The rows below come in pairs that one turn or mirror swaps. Which row does each named row swap with?
The rows were stretched afterwards, more along some directions than others.
nofa: [ -6.4 -13.0  -3.2  -5.9 -25.4 -10.1 -12.1  15.4   3.3 -25.5  16.2 -17.4
 -10.0   9.3 -13.0  32.8 -21.1   1.6  -1.9  -9.6  13.2  -2.5   6.3   7.0
  -7.2]
senem: [-13.9  17.5 -11.7  17.7   9.4  13.4  11.1   4.8 -42.0  10.6 -11.3   0.4
  -4.4  13.1  -0.2 -16.1  17.8   5.1  -7.9 -23.5  -2.9 -11.8 -14.6 -16.6
 -15.0]
Nav: [  2.9 -12.9 -21.6 -12.3  -8.0  29.3  18.1 -13.7  -1.9  -6.0   4.7  20.0
  12.8 -15.6 -19.0 -16.7  23.7  -6.8  -1.3  29.9  -2.9  -2.0  14.5   8.0
  -9.9]
dalu: [-12.4  15.2   9.6  -2.8  10.8  -3.8 -12.1  17.7 -10.3  13.9  -9.7  -2.8
 -15.0  28.6  14.3 -18.5   0.6 -13.7 -16.9 -22.1 -10.2  17.6 -18.5   6.2
   1.7]
gesum: [ -2.2 -13.5 -20.5 -12.8  -7.3  25.7  14.5 -12.7   9.3  -5.0   6.7  21.3
  11.9 -18.6 -27.7 -14.0  18.2 -12.3   2.5  33.0  -1.4  -7.0  11.0   4.0
  -3.9]
vak: [ -9.4 -15.7  -3.1 -10.6 -20.0  -0.6 -13.3  13.9  -1.5 -22.6  11.4 -14.6
  -5.6   7.0 -16.5  29.8 -21.4   0.5   4.0  -9.1   6.3  -6.2   3.8   7.5
  -6.3]
numat: [  2.5 -13.1 -19.6 -12.9 -10.8  23.6  18.1 -12.2   4.8  -4.2   2.8  25.6
  14.1 -16.0 -22.1 -16.6  21.0 -10.1  -0.7  32.7  -1.7  -2.4  14.3   6.4
  -7.4]
peg: [  8.6  -1.7   1.7  -0.3  -9.7 -23.6   1.9  21.0  -7.7  -0.9 -18.7  26.7
  -6.8  20.3  -6.8 -10.6  13.5  11.6  -3.8   6.0   4.4  22.5   9.1  -3.2
   0.1]
tano: [-14.4  11.9   9.7  -1.9   9.5  -5.1 -10.4  13.8  -3.0   3.6 -13.4  -7.5
 -18.0  24.9  14.8 -17.4  -1.0 -12.2 -13.7 -21.6  -5.2  12.0 -17.9   6.5
  -5.6]
feti: [  3.5   9.2  -6.7  11.8  -9.8  -1.6  13.3   0.2 -19.6 -37.4  14.7 -18.6
   2.3  -4.5 -16.5  12.4  -9.0  -5.6  -1.4  10.0  18.5  -7.2  12.1 -21.9
 -10.2]
sakek: [ 13.8   0.6  -4.4  -9.4 -26.7  -2.7  20.4   1.1 -19.0   5.3 -16.0   1.7
  10.2   5.7 -29.1   5.0   3.9  11.1   6.4  12.4   5.2  -9.7 -12.1  -7.7
 -14.6]
gis: [ 10.9   5.6  -0.8  -2.7 -18.7  -1.7  20.3   6.2 -18.6   6.4 -15.8  -6.4
   9.4  10.1 -23.7   1.5   3.3   4.1   2.7   5.9   2.4  -9.8 -18.9  -5.3
 -10.3]
sufim: [ -3.0  15.0   0.2   5.8 -24.4 -24.1  17.7 -12.9  36.9   7.8 -20.7  15.4
   1.2   0.0  13.7   4.1  11.3  15.0  -6.6  11.7   0.4  -0.7   2.0  -1.1
 -19.1]
fozag: [ -0.5  18.8  -1.7   9.7 -22.2 -30.9  20.7 -14.9  31.2   7.0 -22.8  11.0
   3.1   1.7  17.4   9.6   5.4  20.5  -1.9   5.6   2.9  -2.6  -0.7 -10.1
 -18.2]
malap: [ 21.3   2.7   3.6  10.2  26.1  -5.6  -4.4   5.4  10.2  13.6  -3.2  -8.2
  13.0   5.9  -0.7  10.2  -5.9   3.2  -3.6 -22.2   1.6 -11.2  20.1   1.8
  14.7]
fiket: [-14.9  18.2  -7.9  22.9   7.6   6.6  10.2   7.1 -36.3   8.5 -13.9  -0.9
  -6.7  13.4  -0.2 -16.2  15.7   4.6  -8.5 -25.6  -1.1 -14.5 -13.5 -19.2
 -11.9]
Bav: [ -0.7  19.9  13.1  28.8   8.8   6.9  11.6  19.8   3.2 -13.5  -5.7  -3.1
  11.6  11.1   4.5  -1.3  26.4  -6.2  -6.3 -27.8  -6.3  -3.1  10.8  -9.8
  -1.3]
zuk: [ 17.1   3.7   0.4   3.7  19.9 -10.8  -7.4   1.1   8.4  18.1  -3.4  -4.9
  15.2   8.3  -4.1  16.2   3.5   7.8  -3.6 -22.8   3.4 -12.5  23.1   4.9
   3.6]
Serim: [ -0.2  15.2  -4.3   6.6 -28.8 -28.2  20.3 -13.5  31.1   9.0 -30.7  18.7
   1.6   4.0   8.1   7.2   8.7  25.2   0.1   4.9   5.0  -6.3  -6.0  -5.3
 -23.0]
mim: [ -5.6 -11.4  -5.2  -4.5 -24.7   7.3  10.4  -1.3   3.7  -6.7   9.5   1.8
  -6.2  -1.7 -34.1   0.3  20.3  -0.6  -9.0  11.4  -8.3   9.7  13.8  -2.1
  -2.9]
teg: [ -3.1  18.6  -4.7   8.1 -26.3 -24.6  24.2  -6.9  33.4   6.3 -25.8  18.0
   0.0   2.5   6.9   6.1   5.1  17.3   2.8   8.9   3.0  -6.2  -9.0 -10.3
 -18.6]
fuz: [  5.5 -31.3  -4.5 -22.6  -1.9  23.4 -19.6  -4.4  11.8  -3.7  18.4 -29.8
   6.7  -5.6  -6.7   9.4   8.3 -12.7 -10.5  -2.4  -0.7  -7.4  27.5  11.9
  10.1]
zonad: [  8.2  -4.3   2.6  -1.2  -9.2 -20.9   0.5  16.4  -3.0  -1.4 -20.4  27.7
  -4.0  15.8  -9.6 -11.9  15.9  12.7  -1.6   9.4   7.7  16.8  10.6  -3.1
   1.0]
nonof: [  8.9  -3.3   3.3  -0.1 -10.8 -22.2   0.6  19.1  -0.7  -1.4 -23.1  32.8
  -8.1  20.0  -8.1 -10.6  12.9  13.2  -2.8   6.3   7.0  18.7  10.4  -3.6
   2.3]
Gezim: [ -5.6  18.8  -1.7  17.3   2.2  -4.1   8.4  -1.4 -18.5 -35.4  13.5 -21.1
  -3.0   2.5  -4.6  10.5 -11.7  -9.2  -5.3   7.0  16.0  -4.5   8.0 -21.8
  -9.0]
kiso: [-20.7  11.6   6.7  -6.8   6.4  -5.2 -11.1  12.3  -5.4  19.8  -7.9  -4.4
 -18.3  26.6  12.7 -21.1  -1.8 -15.2 -14.0 -20.8  -9.8  13.9 -20.0   8.1
   2.8]
susu: [ 30.5  -6.5   5.1  -1.4 -22.1 -23.0  14.5  23.6  17.9  -9.9 -12.7   5.2
  -8.0  19.2  -2.1  21.7   4.8 -16.1 -21.8   2.0   5.5  29.2  11.6   2.3
  -4.6]
tudeb: [  2.4  -8.0   0.9  -1.0  -0.8 -10.4  11.1  -5.5 -11.6 -17.7  -1.0  -2.7
   9.3   6.7  -3.4   0.5 -18.0  10.6   9.6   5.6  -0.4 -22.4   5.7 -26.7
  23.0]
vorof: [ 29.5  -5.6   5.7  -2.6 -23.9 -28.6  11.3  24.2   7.7  -9.7  -4.1   8.9
 -11.0  22.4   2.9  22.9  -4.3 -12.4 -23.4  -3.3   3.8  31.5  15.1   5.6
  -5.3]
datu: [ 15.1   6.6   3.0   2.6  25.7  -4.7  -8.4   0.9  12.4  20.2  -7.6  -1.1
  11.7   9.6   7.1  14.0   0.2  12.1   2.1 -23.4   4.0  -7.1  19.6  11.2
   1.8]
fuboz: [-19.7  12.1   6.5  -4.0  14.9   1.7 -11.2  12.9 -13.1  11.0  -6.5  -3.1
 -11.9  26.5  13.3 -20.2   2.0 -15.0 -14.5 -20.6 -11.5  12.2 -19.6   5.1
  -3.6]
gimo: [  1.2 -31.4   0.7 -26.5   0.0  20.4 -25.4  -3.0  14.2  -7.9  19.0 -30.4
   3.6  -9.4  -6.5  12.9   6.5 -14.2  -6.8  -1.6   1.0  -9.0  27.9   7.8
  13.3]
mol: [  1.6  14.8  13.5  25.6   5.2  12.8   9.4  23.0  -0.2 -13.3 -10.7   0.2
   6.1  11.1   7.2 -10.8  28.4  -5.5  -6.5 -29.9  -4.1  -0.9  16.0  -8.0
  -2.0]
pef: [-20.2  13.1   1.6  -3.9   3.3  -1.5 -10.2  15.7  -6.2  19.2 -11.9  -1.8
 -15.4  29.9  13.3 -10.1   5.0  -9.1 -13.1 -23.9  -9.7  16.5 -21.9   5.6
  -9.2]
Bereg: [ -1.5  -6.6  -5.1   1.7 -19.5   3.2  19.5   2.2  -2.1 -10.2   6.8  -0.3
 -10.0   2.3 -29.1  -3.6  13.5   3.6  -2.9  11.3  -7.0   9.0   9.8  -5.3
  -0.4]
Neli: [  1.3 -28.6  -4.0 -25.1  -4.2  20.0 -25.6  -5.5   9.7  -2.2  20.6 -31.2
  10.4  -6.8  -8.1  12.7   7.3 -11.2  -6.3  -1.5   0.2  -9.6  24.9   6.4
  11.9]
Fesi: [ 28.2  -6.1   5.6   1.1 -23.2 -26.7  11.0  23.2  23.2  -5.5 -11.1   5.5
  -8.3  17.3  -1.5  27.4  -2.9 -15.7 -21.0  -2.3   4.9  26.7   9.9   3.8
  -5.1]
Vidi: [-15.9  13.4   8.5  -1.8   6.3  -6.0  -9.3  17.4  -6.7  19.1 -10.9  -3.5
 -14.3  30.1  17.1 -16.5   6.2 -11.3 -15.3 -26.6 -12.0  15.2 -19.5   5.7
  -0.7]
lus: [  8.3  18.7  -3.1  10.5 -13.4 -15.5  13.3  -8.9   1.2 -13.3   1.6   2.1
  40.9  -8.9  -8.2   4.8  15.7 -15.0  -7.8  11.2  -2.3   2.1  12.2 -23.0
  -8.4]
zari: [ 11.9   8.7   0.7   7.5  27.5  -4.8  -8.7   4.0   4.1  26.1  -5.2 -10.6
  15.0  10.7   5.9  15.9   0.8   8.4   0.4 -32.4  -1.6 -13.2  11.5   2.9
   7.1]
gog: [ -8.2  14.9  -1.3   6.8 -35.0 -32.6  21.2  -6.0  32.0   7.2 -27.7  23.8
  -0.1   8.3   7.0   8.6  11.0  20.2  -2.3   9.6   2.7   0.1  -3.0  -7.6
 -22.7]
Fovuk: [  5.3  -3.3   2.3  -4.6 -10.7 -24.0  -1.0  17.8  -2.5   0.7 -19.5  29.3
  -7.3  16.8  -7.0  -7.1  12.9  13.3  -2.6   6.7   7.1  19.6   8.8  -4.1
  -1.2]
Lepa: [  6.5 -19.1  -5.8  -7.4 -30.1  -6.9  -4.7  22.3  -2.4 -23.6  12.6 -17.0
  -6.3   5.0 -11.5  35.4 -24.0   4.4   4.8  -7.1  11.4  -2.6   5.7   5.2
  -3.6]
Lufaf: [ -0.7  -4.3   2.0   0.1   3.8  -4.8  10.9  -8.6 -13.3 -15.1  -3.6  -0.3
   8.7   7.9  -0.1  -4.5 -14.2  10.1  11.9   2.8  -4.1 -23.0   2.7 -28.3
  23.1]
Buf: [  1.0 -31.1  -4.8 -20.6   1.6  24.8 -23.2  -5.0  16.0  -2.6  16.8 -24.4
   2.0  -3.2  -9.6   5.5   6.0 -14.1  -5.9   1.6   0.0  -6.2  17.4   8.8
  13.6]
fik: [ 36.6  -8.7   1.3  -8.6 -22.1 -22.2   7.3  23.9  14.3  -4.3  -7.7   9.6
  -2.9  16.6  -8.8  25.4  -4.8 -13.9 -17.9  -3.1  10.7  23.6   8.1   5.8
  -2.8]
kabu: [  2.2 -30.8  -9.3 -20.6  -5.1  26.6 -20.5  -2.7   8.7  -4.7  13.5 -23.6
   7.9  -3.3  -8.5  10.5  16.4 -10.1  -3.2  -2.3  -0.1  -7.2  22.3   3.4
   9.6]
Morid: [ -4.1 -14.8   0.7  -3.8 -24.6  -9.3  -9.1  18.1  10.7 -20.0   7.9 -13.0
  -8.5   9.3 -10.2  33.7 -20.1  -0.6  -0.8  -9.4   7.9  -1.2   6.3  12.1
  -8.3]
Tizi: [ -0.3  18.7  -0.3   7.5 -22.9 -33.1  20.4  -8.7  32.2   7.3 -24.6  16.7
   0.0   7.1  16.4   6.9   3.9  18.6  -3.3   4.7   0.3  -1.6  -0.8  -6.2
 -18.9]
sop: [ 15.3  18.4  -2.7  10.8 -15.2 -15.6  10.3  -8.4   6.3  -9.7  -3.1   6.9
  44.2 -10.6 -13.5  13.3  18.2 -10.3  -6.7   9.4   0.8  -2.6   8.0 -19.0
 -11.1]
Sim: [-17.3  16.0   7.8  -3.8   5.7 -11.7 -12.4  13.1  -7.7  16.2 -14.0  -4.4
 -10.7  30.3  17.7  -8.2   2.2 -11.2 -10.3 -23.5  -8.2  11.3 -22.8   4.3
  -2.7]
sanid: [ 18.4   2.3  -0.8   2.8  21.5  -7.2  -8.1   5.1  12.8  17.5  -4.6  -8.8
  12.9   8.0   3.7  20.8  -1.1  11.5   2.9 -24.4   3.5 -11.3  22.2   3.6
   5.9]
dosok: [ -0.6 -32.4  -1.9 -28.6 -12.2  17.4 -24.3  -3.6   9.8   2.4  14.2 -29.6
   0.5  -6.5 -10.1   8.6   8.6  -9.6  -8.7  -2.4   5.4 -10.8  24.4   7.7
   9.1]
lovi: [ 24.3 -14.5 -13.0 -10.8 -37.5  -1.2  26.0  12.1  -5.3  -4.7 -19.8  42.1
   9.7  -4.1 -28.5  -1.8  23.6   4.5   6.7   5.1   7.2   4.0   5.5   3.3
 -17.1]
mer: [  5.5  -6.7   2.7   0.5   5.5  -5.4   8.1  -7.4 -11.8 -17.4  -1.7  -5.2
   8.7   8.0   3.9  -0.8 -18.0  10.0  11.4   1.7  -1.6 -23.8   6.0 -23.0
  26.0]
Nole: [  0.2 -32.5  -5.2 -27.8 -13.3  17.6 -19.3  -3.8   4.9  -4.5  18.8 -29.9
  10.5  -5.9 -11.0  15.8  11.1  -7.1  -4.9  -1.2   0.1 -10.9  25.1   3.6
  11.1]
Doviz: [-21.9   6.4   3.6  -5.6   6.3  -1.6 -15.9  12.5  -6.6  18.9 -10.1  -1.6
 -15.2  30.6   8.0 -12.6   4.7  -8.5 -11.1 -22.2  -7.7  11.3 -23.6   6.9
  -6.2]
fus: [-13.7  18.3  -7.0  20.6   4.3   2.2   9.9   5.2 -34.0  13.7 -18.5   3.8
  -5.1  15.1  -4.1 -16.3  18.9   4.4  -8.2 -24.1   0.1 -18.4 -17.9 -17.0
 -14.4]
Rek: [  4.9 -10.5   0.5  -2.7  -1.7  -0.9  11.9  -5.8 -13.4 -18.9  -0.3  -4.6
   8.6   6.0  -0.1   0.2 -14.8  11.1  10.8   3.8  -3.9 -22.8   8.2 -25.7
  22.3]
zar: [ -0.7 -29.5  -8.0 -31.1  -2.6  21.8 -25.0  -6.1  14.2  -4.8  12.9 -24.1
   9.7  -0.2 -11.4  22.1  11.1 -11.5   0.8  -1.8   3.3  -5.8  25.1   4.5
   6.0]
Kog: [ 12.7   6.1   0.6   0.8  30.3  -2.1  -8.3  -0.6  14.9  16.4  -2.0  -6.6
  11.0   9.7   0.3  17.6  -2.5   6.9  -0.5 -18.1   4.5  -5.8  20.6   7.5
   4.0]
Pil: [ 22.5  -5.0 -10.6  -4.6 -35.5  -4.0  29.9  14.6  -9.3  -9.9 -17.5  40.6
   4.6   2.7 -26.2  -4.7  20.1   2.1   2.8   5.4   7.9  10.2   4.6  -0.2
 -19.2]

lovi swaps with Gezim
fuz swaps with pef
feti swaps with Pil
Morid swaps with Fesi
numat swaps with fiket
sufim swaps with zari
nonof swaps with tudeb
Doviz swaps with Buf
Nav swaps with senem
Bav swaps with sop
mim swaps with gis
vorof swaps with Lepa
lus swaps with mol

